Rows swapped in pairs by one turn or mirror: which row each one swaps with:
The rows were stretched afterwards, more along some directions than others.
q182: [-0.29 -4.28 -2.06 -0.91 -0.37 -0.12 -1.21 -0.46 -1.44  0.09  1.15 -1.60
  2.11  0.76 -0.99 -0.17]
q368: [ 0.06 -2.82 -2.61  0.67 -1.08 -0.99  0.30  0.60  0.20  1.95 -1.45 -0.97
  1.88  0.40 -0.22 -1.22]
q713: [-1.11 -0.25  1.56 -0.36 -0.47  1.16 -1.37  0.84 -2.29 -0.35  1.93  1.15
 -1.12 -1.35  0.07  1.17]
q260: [ 0.62 -1.32 -2.41 -0.30  0.32  2.06  1.37 -0.19 -0.32 -2.10 -0.82  1.57
 -1.73  0.04 -0.30  0.24]
q561: [ 0.11 -0.76 -1.62  0.23 -0.20  2.82  1.11 -0.42 -1.26 -2.04 -0.59  1.67
 -1.85  0.63  0.07  0.26]
q510: [-0.67 -1.55 -0.45  0.23 -0.28 -1.19 -1.48 -5.11 -1.72  0.19 -0.46 -1.22
 -0.39  1.30  1.06  0.49]
q284: [-0.95 -2.82  0.44  0.74 -0.52  2.64  0.62 -0.25 -2.50 -0.15 -0.03  0.79
  0.52  0.10 -2.05  1.28]
q278: [ 0.15 -2.46 -2.48  0.51 -1.18 -1.16 -0.30  0.03  0.25  1.53 -0.43 -0.93
  2.31  0.41  0.07 -1.59]
q616: [-1.69 -1.49  1.55 -1.47 -0.13  2.62 -0.88 -1.08 -3.07 -0.09  3.62  2.44
 -0.27  0.87  1.00 -0.96]
q556: [ 1.46 -2.98 -1.73 -1.28 -0.34  0.94  1.64 -0.42  0.02 -1.63  0.15  1.53
 -0.92  0.02 -0.35 -0.33]
q635: [-2.27 -1.92  1.53  0.58 -0.35 -0.90 -1.97 -1.45 -2.28  2.91  3.90 -0.26
  1.49  0.34 -0.20  1.53]
q427: [-0.20 -1.87 -2.93  0.89 -1.13 -1.31 -0.18  0.15  0.02  1.38 -1.02 -0.87
  1.60 -0.15  0.17 -1.40]
q624: [ 0.62 -0.95 -2.14 -1.10  0.30  1.84  0.04  0.10  0.67 -2.56 -1.20  0.10
 -1.59  0.44  1.11 -0.82]
q975: [-2.67 -1.38  1.39  0.91  0.34 -0.83 -1.13 -2.78 -2.74  3.15  3.28 -0.10
  1.00  0.25 -0.35  2.18]
q141: [-1.83 -0.98  0.27 -0.47 -0.01 -0.09 -0.69 -1.89 -2.89  3.05  3.18  1.50
 -0.13 -1.08 -0.90  1.61]
q968: [-1.57 -0.57  1.03 -0.96  0.32  3.17 -0.02 -1.81 -2.52  0.19  3.40  2.67
 -0.23  0.43  0.73 -0.52]
q907: [ 0.50 -0.98 -2.23  2.03 -0.19 -0.73  0.58 -1.10  0.70  2.71 -2.81 -0.68
 -0.02 -0.91 -1.02  0.83]
q56: [-2.01 -3.22  0.45 -1.20  0.33  1.70 -2.15 -1.26 -3.72 -1.32  4.38  0.64
  0.11  0.89  2.13  0.58]
q814: [ 0.31 -0.52 -1.10  1.45  0.81  0.38  0.24 -1.07 -0.27  0.92 -1.56 -0.78
 -1.01 -1.34 -0.41  3.08]
q103: [-0.69 -2.62  1.98  1.11 -0.42 -0.43 -0.70 -1.38 -2.04  1.31  3.45 -0.27
  2.85  1.46  0.37  1.16]
q860: [ 0.52 -2.00 -0.50  1.07 -0.75 -1.46 -0.41 -2.02 -0.44  0.03 -1.35 -0.74
  0.72  0.76  1.65 -0.68]
q763: [-0.62  1.26  1.71 -1.14 -1.51 -1.17 -0.77 -2.53 -2.38 -1.05  1.72  1.55
  0.22 -0.70 -0.11  0.06]
q419: [ 0.46 -0.11 -1.67  1.93  0.35 -0.63  0.48 -1.98  0.00  2.21 -2.82 -0.68
 -0.17 -1.02 -0.15  1.39]
q656: [-0.86 -1.73  1.64  0.15 -2.41  0.31 -1.21 -1.22 -1.70  0.17  2.24 -0.25
 -0.85  0.70  1.55 -1.63]
q158: [-0.27 -4.23 -2.01 -1.45 -0.21  0.61 -1.05 -1.33 -1.90 -0.81  0.79 -1.66
  1.26  0.75 -0.60  0.48]
q353: [ 0.46  1.63 -1.84 -0.56  1.24  0.86  0.84 -1.61 -2.94  0.66 -1.35 -0.23
  2.15  0.73  1.20  1.11]
q538: [-2.23 -1.82 -0.30  0.86 -0.51  2.79  0.72 -0.73 -3.30  0.40 -0.11  1.27
 -0.44 -0.34 -2.21  1.21]
q630: [-0.46 -0.41 -1.93  2.16  0.34 -0.76  0.73 -2.20 -0.15  2.69 -2.59 -0.72
 -0.23 -0.94 -0.66  1.49]
q153: [ 0.23  1.13 -1.92 -0.18  1.32  0.28  0.53 -1.38 -3.00  0.83 -2.23 -0.88
  1.72 -0.06  1.16  1.27]
q138: [-0.39 -3.76 -1.38 -1.07  0.19  0.90 -0.70 -3.12 -2.38 -0.94  0.83 -1.57
  0.47  1.01 -0.46  1.61]
q507: [ 0.21 -0.48 -1.33 -0.44  0.52  2.11 -0.31 -1.24  0.29 -2.40 -0.33  0.12
 -1.31 -0.08  1.52 -0.27]
q979: [-1.88 -3.35  0.20 -0.83  0.77  2.06 -1.24  1.31 -3.29 -1.41  3.29  0.02
  0.73  0.81  2.05  1.20]
q861: [-2.42 -0.46  1.29  0.11 -0.07 -1.06 -1.36 -1.88 -2.68  2.82  3.92  0.60
  0.98 -0.04 -0.43  1.51]
q99: [-0.23 -0.14 -1.74 -0.38 -1.32  1.58  2.13  0.00 -1.64  2.69  0.66  1.31
 -0.10  1.31 -0.20 -2.26]
q24: [-2.13 -0.98 -0.21 -0.50 -0.14 -0.67 -0.41  0.07 -2.59  1.25  3.23  0.57
  2.14  2.09  0.77 -0.56]
q650: [-0.79 -3.75  1.72  0.77 -0.84 -0.68 -1.13 -0.37 -1.23  1.20  2.66 -0.97
  2.63  1.55  0.13  0.87]
q539: [-1.87 -2.66 -0.61 -1.77 -0.61  1.55 -2.08 -1.78 -3.66 -1.25  3.93  0.77
 -0.45  1.31  1.90 -0.62]
q864: [-0.56 -2.82  1.64  1.31 -0.76 -0.18 -0.90 -0.54 -1.18  1.01  2.42 -0.59
  2.84  1.28  0.29  0.58]
q318: [ 1.58 -0.76 -2.10 -1.86  0.40  0.76  0.67 -0.79 -0.96  0.99 -0.04  0.74
 -0.43 -0.48 -0.28  0.37]
q715: [-0.60  1.12  2.10 -1.46 -0.99 -1.35 -0.16 -2.42 -2.82 -0.40  2.28  1.75
  0.33 -0.61 -1.05  0.61]
q89: [-0.47 -3.55  0.72  1.25 -0.70  1.51 -0.03 -0.02 -1.83  0.12  0.03 -0.09
  1.29  0.07 -1.85  0.80]
q446: [-3.26  0.97 -0.57  0.77  0.08  0.97  0.25 -1.42 -3.36  1.99  0.44  1.46
 -0.09  1.17 -0.88  0.37]

Swapped with q353: q763
Swapped with q538: q138
Swapped with q561: q539
Swapped with q419: q861
Swapped with q979: q556
Swapped with q427: q103
Swapped with q510: q446

